Each path below is one point turned by a fixed rotation once a step. After each direction that follows a path, write how fast that rotation turns it, in degrees a step (0 if it stays still).
Each turn is a multiple of 5 degrees from 10 to 175, or 0.

[-0.76 -0.43  0.69 -0.65  2.60  1.01 -0.47  0.51  0.78 -0.03  0.98  2.33
 -1.57 -1.39 -0.58  2.59 -1.60  0.94  0.06  0.02 -1.33 -4.00  2.14 -1.18]
[-0.09 -0.46  3.11  0.84  2.53  0.55 -1.67  0.01  1.68  0.88  2.10  0.92
 -0.11 -1.17 -1.38  3.36 -1.78 -1.43 -1.12 -0.42 -0.90 -1.86  0.04 -1.17]
[ 0.55  0.28  3.74  0.46  1.77  2.95  0.13 -0.86 -0.44  2.63  2.46  2.38
  0.92 -0.62 -0.63  1.09  0.11 -0.97 -1.71 -0.86 -0.36 -0.50 -0.88  0.79]
[ 0.21  0.71  1.22 -0.90  1.29  2.82  0.95 -0.55 -1.39  2.20  1.88  3.88
 -0.23 -1.20  0.02  0.61  0.15  1.88  0.04 -0.92 -0.18 -2.82  1.36  0.36]
[-0.08 -0.46  0.02 -0.39  2.55  0.80 -0.57  0.76 -0.13  0.45  2.46  2.09
  0.00 -1.40 -0.52  2.42 -1.99  0.87  0.95 -0.90  0.61 -3.71  2.27 -1.54]
[-0.08 -1.46  2.66  0.54  2.57  0.31 -0.72 -0.18  1.12  0.99  2.30  0.57
  0.91 -0.67 -1.51  3.09 -2.37 -1.71 -0.78 -1.93  1.38 -1.43  0.99 -1.25]
[ 0.05 -0.83  3.24 -0.58  1.16  3.06  1.11 -0.77 -1.00  2.16  2.55  1.57
  1.08 -0.05 -1.12  1.76 -0.89 -0.48 -1.70 -1.99  1.14 -0.23 -0.06  1.21]
[ 1.14 -0.03  0.56 -1.46  0.64  3.56  1.49  0.24 -2.39  1.38  1.96  2.51
  0.27 -0.42 -0.38  0.33 -1.04  1.05  0.64 -1.30  1.03 -2.54  1.12  0.96]
[ 0.98 -0.87  0.07 -1.59  2.48  1.17  0.44  1.52 -0.17 -0.72  2.35  1.24
  0.15 -0.60 -0.61  0.93 -2.70  0.33  1.72 -1.73  1.92 -3.07  1.90 -1.24]
[ 0.21 -2.30  2.49 -1.09  3.11  0.89 -0.34  0.41  1.19  0.20  2.11 -0.08
 -0.21  0.43 -1.20  1.89 -2.71 -1.05 -0.54 -2.13  1.88 -0.43  0.31 -0.56]
[ 0.72 -1.42  2.74 -1.23  1.11  3.37  1.38 -0.07 -0.76  1.02  0.92  0.92
 -0.70  0.82 -0.93  2.02 -1.14 -0.60 -1.68 -2.13  1.07  0.54 -0.75  2.13]
[ 2.04  0.09  0.81 -1.70  0.69  4.17  1.19  1.73 -1.98 -0.26  0.92  1.71
 -1.42  0.11 -0.40  0.99 -1.23  0.30  1.26 -1.18  0.63 -2.28  0.25  1.68]
[ 2.22 -0.61  0.52 -1.54  2.73  1.57 -0.27  2.34  0.28 -1.43  1.80  1.46
 -1.83  0.20 -0.41 -0.14 -2.70 -0.42  1.91 -1.05  1.03 -2.72  1.10 -0.95]
[ 1.04 -2.19  2.57 -1.31  3.42  0.45 -0.47  0.69  2.39 -0.01  1.65  0.71
 -2.63  0.97 -1.31  0.73 -2.37 -0.82 -0.23 -1.73  0.48 -0.02  0.11 -0.37]
Speeds:
[ 0.19  0.80  0.68  0.24  0.55  0.16  0.60  0.03 -0.57  0.61 -1.19  0.48
  0.40  0.35  0.20  0.56  0.21  0.13 -0.17  0.00  0.44  0.83 -0.69  0.75]	90

[-0.43 -2.55  1.66 -1.98 -1.86  1.07  0.36  1.36  2.14  0.03 -1.21  1.12
  1.22 -1.11  1.08  0.29  1.66  0.16 -2.35 -2.40  1.18 -0.98  1.52 -0.20]
[ 0.41 -2.28  0.15 -0.19  0.65  0.96 -0.05  0.50 -0.40 -1.38 -1.22  0.16
 -0.30 -4.01  1.28  0.23  0.87  3.19 -1.33 -0.57  1.09  0.96  1.64 -0.83]
[ 1.74  0.14 -0.13 -0.46 -1.00  3.52  1.10  0.05 -0.73 -0.50 -1.57 -2.44
 -0.86 -1.50 -0.68 -0.68  2.01  0.42 -1.58 -2.40 -1.63  1.02  1.88 -0.05]
[ 1.66 -1.21 -0.25 -2.42  1.61  0.96  2.16  1.06  1.12  1.06 -2.69 -1.02
  0.83  0.10  1.92 -1.25  1.67  0.42 -3.24 -0.59  0.14  0.53  0.98  0.74]
[ 0.71  1.05  0.44 -1.12  0.08 -0.02  1.24  0.83  1.45  0.17 -3.40  1.68
  0.24 -2.65 -0.82  0.64 -0.05  1.05 -3.06 -0.32  0.63 -0.28  2.00  0.38]
[-0.17 -2.97 -0.53 -1.81 -1.96  2.34  0.80 -0.01 -0.44 -0.56 -0.61  1.82
  0.34 -1.50 -0.20  1.16  2.01  0.12 -2.26 -2.85  1.06  0.62  1.37  1.32]
[ 2.11 -2.22  0.37 -0.73  0.94  2.08  3.05  0.53 -0.53 -1.60 -1.81 -0.80
 -0.49 -1.90  0.45  0.40  1.77  2.00 -0.51 -0.15  2.50  0.27  1.15 -1.53]
[ 1.99  0.88  2.58 -1.10 -1.10  1.27  2.28  0.61  0.82 -0.34 -1.83 -1.70
  0.17 -1.90 -0.02 -0.44  1.36 -0.17 -1.38 -2.38 -0.75 -1.20  2.81 -1.22]
[ 0.11 -1.03 -0.68 -1.43  0.98  0.81 -0.33  1.18  1.59  0.85 -1.17  0.60
  0.80 -1.92  3.37 -0.86  1.94  1.04 -3.17 -1.81  0.08 -0.89  2.15  0.25]
[ 0.05 -0.30 -0.73 -0.61 -0.18  2.97 -0.11  1.04  0.26 -1.35 -2.34  1.05
  0.27 -2.40 -1.06  0.39  0.10  3.04 -2.76 -0.12 -0.04  1.30  1.97 -0.50]
[ 1.99 -2.15  0.64 -1.51 -1.77  2.09  1.00 -0.55 -0.28 -0.17 -1.87 -0.94
  0.76  0.09 -0.79 -0.55  2.01 -0.21 -2.56 -1.69  0.34  2.63  0.81  1.32]
[ 2.61 -1.68  0.21 -1.77  1.13 -0.41  2.73  0.15  0.22  0.93 -2.93 -0.12
 -1.38 -2.22  0.77  0.47  1.73  0.95 -1.73  0.14  0.94 -0.41  0.29 -0.98]
[ 0.11  0.26  1.31 -1.48 -0.43  1.51  2.15  0.81 -0.18 -0.37 -2.22 -0.03
 -0.26 -2.63  0.01  1.96 -0.41 -0.45 -2.05 -2.72 -0.25 -1.12  3.00  0.21]
[ 0.22 -1.42 -1.15 -0.90  0.39  1.94  1.09  0.53  0.28 -0.75 -0.54  1.01
  2.13 -0.74  1.81 -0.24  2.38  1.69 -1.77 -1.46  1.90 -0.43  3.18  0.55]
Speeds:
[-0.86 -0.06 -0.65  0.07  0.15 -0.16 -0.83 -0.21 -0.30 -0.01  0.34  0.85
 -0.62 -1.36  0.58  0.61 -0.40  0.02 -0.20 -0.65 -0.41 -0.19  0.30  0.34]	95
[ 0.47 -0.73 -0.49  0.02  1.04 -0.82 -0.04 -0.35 -0.25  0.12  0.46  0.07
  0.60  0.00  1.17 -0.42  0.38  0.46 -0.14  0.42  0.99  0.31 -0.01  0.47]	145
[-0.25 -0.37  0.34  0.05 -0.20 -0.16  0.98 -0.05 -0.25 -0.28  0.33  0.53
  0.02  0.08 -0.09  0.94  0.07 -0.31  0.90 -0.46  1.29 -1.00  0.45 -0.35]	55

[-0.47  1.56  0.47 -1.61  0.17 -3.28 -0.16 -1.02 -0.87  2.47 -2.13 -1.16
 -0.53  1.95 -1.97 -2.81  2.02  0.76 -0.79 -1.77  0.87  1.56  1.47 -0.35]
[-1.09 -1.08  1.45 -1.91  1.87 -2.56 -1.13 -1.83 -1.01  1.77 -0.13 -0.99
  0.32  0.19 -0.67 -1.86  1.06  0.16 -0.59 -0.88 -1.71  2.54  2.72  0.17]
[-2.07  1.04  0.32 -1.58  1.33 -2.79 -2.55 -0.36 -1.35 -0.16 -0.71 -0.76
  0.39  0.98  0.07 -1.95  1.60  0.35 -2.08 -2.17 -0.67  2.36 -0.42  1.41]
[-1.31  1.35  0.91  0.05  0.01 -4.11 -0.61 -0.75 -1.52  1.81 -1.72 -0.83
  1.32  1.82 -1.43 -0.94  1.36  0.91 -0.42 -1.83  0.70  2.24  0.60 -0.54]
[-0.64  0.17  1.09 -1.10  0.49 -4.66 -0.54 -1.40 -1.47  1.50 -0.52 -1.31
  1.11 -0.04 -1.20 -0.67  0.87  1.19 -0.98 -0.62 -1.81  1.47  2.61  1.52]
[-1.25  1.86 -0.03 -1.24  0.68 -3.30 -2.00 -0.01 -1.80 -0.09 -1.16 -1.39
  0.10  0.13 -0.36 -1.74  2.12 -0.29 -0.99 -2.37 -0.97  0.98  1.25  2.53]
[-1.96  0.97  1.05 -0.07 -1.01 -3.24 -1.03 -0.46 -1.42  1.48 -2.07 -0.87
  2.01 -0.48 -1.08 -1.63  2.03 -0.08 -0.72 -1.89  1.64  1.73  1.60 -0.37]
[-1.47  0.05  0.32 -1.78  0.13 -3.43 -0.15 -1.32 -1.05  1.61 -1.09 -0.94
  1.15 -0.33 -1.74 -1.36  1.11  0.54 -3.03  0.20  0.01  0.40  3.05  1.35]
[-0.60  1.80 -0.37 -2.52  1.00 -1.98 -1.60 -0.57 -0.88  1.39 -1.61 -1.71
 -1.21  0.83 -0.68 -2.85  2.43 -0.06 -1.25 -1.72 -0.38  0.71  1.34  1.96]
[-1.74 -0.16  1.42 -1.57  0.48 -2.18 -1.92 -1.30 -1.32  1.87 -1.84 -0.58
  0.60 -0.25 -0.77 -2.60  1.70 -0.49 -0.59 -1.66  0.92  2.41  1.59 -1.53]
[-2.15 -0.13  0.57 -2.17  1.45 -3.07 -1.03 -1.13 -1.39  1.05 -0.58 -0.36
  1.06  1.03 -0.98 -0.92  0.47  1.16 -3.33 -0.39 -0.34  2.36  0.96  0.41]
[-0.30  2.19 -0.22 -0.69  1.16 -3.76 -0.79 -0.56 -0.54  1.65 -1.20 -1.34
 -0.82  2.51 -0.97 -2.02  1.71  1.17 -1.14 -1.87 -0.45  1.77  0.41  1.18]
[-0.73  0.44  1.67 -0.90  0.86 -3.30 -1.21 -0.60 -1.29  1.92 -0.90 -1.16
  0.90  0.06 -0.70 -1.62  1.38  0.07  1.24 -2.33 -1.29  2.72  1.91 -0.45]
[-2.63  0.24  0.99 -1.43  0.87 -3.91 -1.76 -0.69 -1.65 -0.16 -0.51 -0.64
  2.01 -0.30  0.07 -1.07  1.01  0.38 -2.28 -1.36 -0.91  1.46  0.85  1.87]
Speeds:
[-0.15  0.47 -0.10  1.02 -0.92 -0.84  0.35  0.43 -0.09 -0.47 -0.04 -0.14
  0.79 -0.93  0.02  0.52  0.30 -0.08  0.47 -0.30 -0.24 -0.61  0.39  0.86]	40
[ 0.37  0.84 -0.04  0.65 -0.58  0.16 -0.05  0.38  0.11  0.43 -0.76 -0.10
 -0.34  0.58 -0.27 -0.37  0.45 -0.17  1.04 -0.77  0.93  0.28 -0.51 -0.75]	125
[ 0.52  0.57 -0.80  0.00  0.01  0.09  0.65 -0.94 -0.18 -0.85  0.17 -0.24
  0.16 -0.06 -0.55  0.54  0.24 -0.95 -0.70 -0.56 -0.33  0.76  0.08 -0.64]	0
[ 0.30  0.29 -0.30  0.24 -0.29 -0.64  1.09 -0.24  0.24  0.59 -0.29  0.15
  0.12  0.97 -0.71  0.50 -0.42  0.98 -0.76  0.72  0.41 -0.41 -0.12  0.11]	100

[-0.62 -0.41  1.18 -1.18  0.23 -2.06 -2.69 -0.27 -0.95 -0.71 -1.16 -3.14
  0.00 -0.12 -1.04  0.93 -0.24  2.39  0.71  0.22  0.32 -2.53 -2.68 -0.28]
[-0.97 -1.49  1.65  0.69 -0.81 -0.63 -2.71 -1.35  1.03  0.85 -1.12 -0.89
  0.38  2.39 -0.16 -0.37  0.94  1.70  1.68 -0.10  0.93 -3.04 -1.99  2.13]
[-0.30 -0.92 -0.20 -0.61  0.34  0.62 -3.59  0.65  1.00 -0.30 -1.00 -3.29
 -1.10  0.59  0.21  0.47  0.68  2.67  2.81 -1.12  1.55 -1.48 -0.89 -0.18]
[-0.95 -2.32  1.71  0.03  0.33 -1.67 -2.59 -1.27 -0.79 -0.51 -0.68 -3.09
 -0.97 -0.20  0.63  0.32 -0.57  1.35  0.15 -0.26  1.69 -2.29 -2.40 -0.26]
[-0.95 -2.20  1.59  0.32  0.43  1.30 -2.43 -1.29  1.34  0.26 -0.41 -1.78
  0.44  2.30  1.29 -0.70  0.47  1.25  1.82 -0.59  1.93 -2.10 -0.96  1.58]
[ 0.19 -1.60  0.36 -1.01  1.40  1.35 -2.06  0.05 -0.05  0.12 -0.63 -4.00
  0.24 -0.21  0.85  0.48  0.05  2.74  2.43 -0.37  2.51 -1.15 -0.76 -0.96]
[-0.52 -1.49  2.72 -0.52  1.06 -0.37 -1.69 -2.08 -0.79  0.27 -0.53 -3.50
  0.36  0.43  0.65  0.53 -0.78  0.56  0.25  0.87  1.58 -2.62 -2.70 -0.51]
[-0.49 -0.82  1.42 -0.97  0.96  1.79 -0.94 -1.23  1.39  0.27 -0.22 -2.87
  1.87  2.85  0.14 -0.31  0.25  1.73  1.88  0.39  1.78 -2.39 -0.93  1.25]
[ 0.40  0.37  0.63 -1.67  1.04  0.14 -1.44 -0.31 -0.44  0.54 -0.72 -3.65
  1.16 -0.13 -0.72  1.18  0.10  2.86  2.61  0.76  1.37 -1.84 -1.32 -1.02]
[-0.35  0.04  2.81 -0.13  0.18 -0.73 -2.14 -1.82  0.27  0.12 -0.64 -2.33
  0.81  1.31 -1.37  0.31 -0.46  1.25  1.01  0.66  0.58 -3.10 -3.24  0.62]
[-0.32 -0.11  0.46 -1.02  0.05  0.50 -2.22 -0.07  1.92 -0.31 -0.71 -2.31
  1.26  2.57 -0.86 -0.05  0.88  2.76  2.48 -0.49  0.92 -2.29 -1.17  1.58]
[-0.03 -0.59  0.23 -0.70  0.36 -1.58 -2.84 -0.17 -0.96  0.66 -1.79 -2.99
 -0.41 -0.21 -0.21  1.22  0.26  2.99  1.83 -0.02  1.33 -2.01 -2.26 -0.73]
[-0.46 -1.35  2.32  0.37 -0.52 -0.35 -3.40 -1.48  1.04 -0.73 -0.60 -1.72
 -0.83  1.50 -0.11 -0.21 -0.20  1.02  0.85 -0.66  0.92 -2.61 -2.64  0.95]
[-0.85 -2.05  0.01 -0.64  0.83  0.33 -2.55  0.75  1.32 -0.69 -0.62 -2.57
 -0.03  1.02  0.21 -0.52  0.67  2.70  2.14 -1.30  1.77 -1.49 -0.26  1.27]
Speeds:
[-0.38 -0.15  0.72 -0.38  0.22 -0.35  0.17  0.14  0.13 -1.51  0.35 -0.41
 -0.21  0.00 -0.50 -0.37 -0.90 -0.65 -0.83 -0.24 -0.40 -0.02 -0.77  0.28]	120
[ 0.01 -0.01 -1.03 -0.87  0.52 -0.34  0.20  0.99 -0.44 -0.55 -0.23 -0.91
  0.03 -0.80 -0.27  0.23 -0.10  0.84  0.23 -0.29  0.00  0.41  0.52 -0.46]	130
